a = [[5677, 4268, 2145, 4898, 4851, 4877, 5223, 5799, 6104, 5422, 4724], [4314, 5145, 5219, 5587, 6815, 7842, 4377, 4245, 4014, 6511, 5176], [4763, 5961, 8093, 5974, 7062, 5161, 5203, 3530, 7127, 6402, 5705], [5289, 6651, 6484, 5001, 6222, 3455, 5181, 5959, 5608, 3293, 5379], [6002, 4619, 5573, 4749, 6995, 3877, 5104, 5364, 2746, 4145, 3292], [6701, 4376, 5031, 5161, 5583, 4133, 5140, 4582, 6418, 5205, 4259], [5159, 5029, 5360, 5231, 3772, 3831, 5177, 5765, 6553, 6695, 5774], [5383, 5170, 3706, 5214, 4499, 4449, 5063, 4642, 4363, 7212, 5224], [6636, 6626, 2357, 4610, 3639, 5767, 5033, 4378, 4586, 5451, 5500], [4692, 5554, 6252, 5291, 5971, 5535, 4815, 5600, 4707, 4715, 4861]]
The first entry in reading order is 5677
The entry just left of 5583?
A: 5161
The entry just right of the smallest entry?
A: 4898
The entry just right of 4815?
A: 5600
The third largest entry: 7212
The entry just right of 4610 is 3639
The entry just right of 6002?
A: 4619
The entry just right of 6402?
A: 5705
The 2nd largest entry -> 7842
The entry just right of 2357?
A: 4610
The entry just left of 6104?
A: 5799
The entry just right of 4133?
A: 5140
The entry just left of 5145?
A: 4314
The entry just left of 6418?
A: 4582
The entry just right of 5289?
A: 6651
The entry just left of 4586 -> 4378
The entry just left of 5104?
A: 3877
The entry just left of the largest entry?
A: 5961
The third entry in reading order?
A: 2145
The entry just right of 5961: 8093
The entry just left of 6626?
A: 6636

Read these off the table that follows. Indices start at 1.
1) What is the entry directly below 33.3?
2) What is the entry in the bottom-right corner?
3) What is the entry in row 1 and column 3?
4) What is the entry in row 1 and column 2?
5) What is the entry just right of -3.9?
6) What is the bottom-left entry?
7) What is the entry just left of -12.9?
8) What is the entry directly below 7.4?
-31.0  33.3  34.4  -2.9  30.4   5.7
-54.2  40.3  17.7   7.4 -14.4  17.9
-21.9  16.5  -4.6   8.4   0.3  11.0
 18.7 -37.3 -13.3  51.8 -12.9 -40.3
-13.3  15.6  -5.5 -13.7  -6.9   8.0
-46.6  37.4  15.5  -3.2 -10.2   2.6
 21.1 -31.2 -31.6  17.6 -42.8 -27.9
 11.7  -3.9 -49.8 -36.1 -51.4  33.6
1) 40.3
2) 33.6
3) 34.4
4) 33.3
5) -49.8
6) 11.7
7) 51.8
8) 8.4

[[2, 6, 5, 3, 9, 8, 8], [3, 8, 7, 3, 8, 1, 8]]
The entry just left of 9: 3
Read off the entry just right of the largest entry.
A: 8

data =
array([[5, 6, 5, 6, 4, 1, 4],
       [6, 6, 3, 6, 5, 3, 5],
       [2, 4, 4, 8, 2, 7, 5],
       [4, 4, 5, 5, 5, 4, 6],
       [5, 7, 3, 7, 3, 4, 2],
       [5, 7, 4, 9, 2, 2, 1],
       [4, 3, 7, 5, 5, 4, 6],
       [4, 5, 4, 3, 4, 8, 3],
       [4, 3, 6, 5, 4, 6, 4],
       [4, 6, 6, 5, 4, 2, 4],
       [4, 3, 5, 7, 5, 3, 7],
       [4, 4, 7, 5, 4, 3, 4]])
Report the entry directly above 9.
Answer: 7
Report the fourth entry, reading row by row.
Answer: 6
The smallest entry in the first row is 1
The smallest entry in the first column is 2
The entry in the bottom-right corner is 4
Report the entry in the bottom-left corner.
Answer: 4
Report the entry in the top-left corner.
Answer: 5
Report the bottom entry of the column that holds the largest entry.
Answer: 5
Report the largest entry.
Answer: 9
The largest entry in the last row -> 7
Report the second entry on the diagonal from the top-right corner.
Answer: 3
The top-right entry is 4
The first entry of the largest entry's row is 5
Report the 3rd-last entry, reading row by row.
Answer: 4
The second entry on the main diagonal -> 6
Report the smallest entry in the last row.
Answer: 3
The entry just left of the largest entry is 4
Report the third entry, reading row by row.
Answer: 5
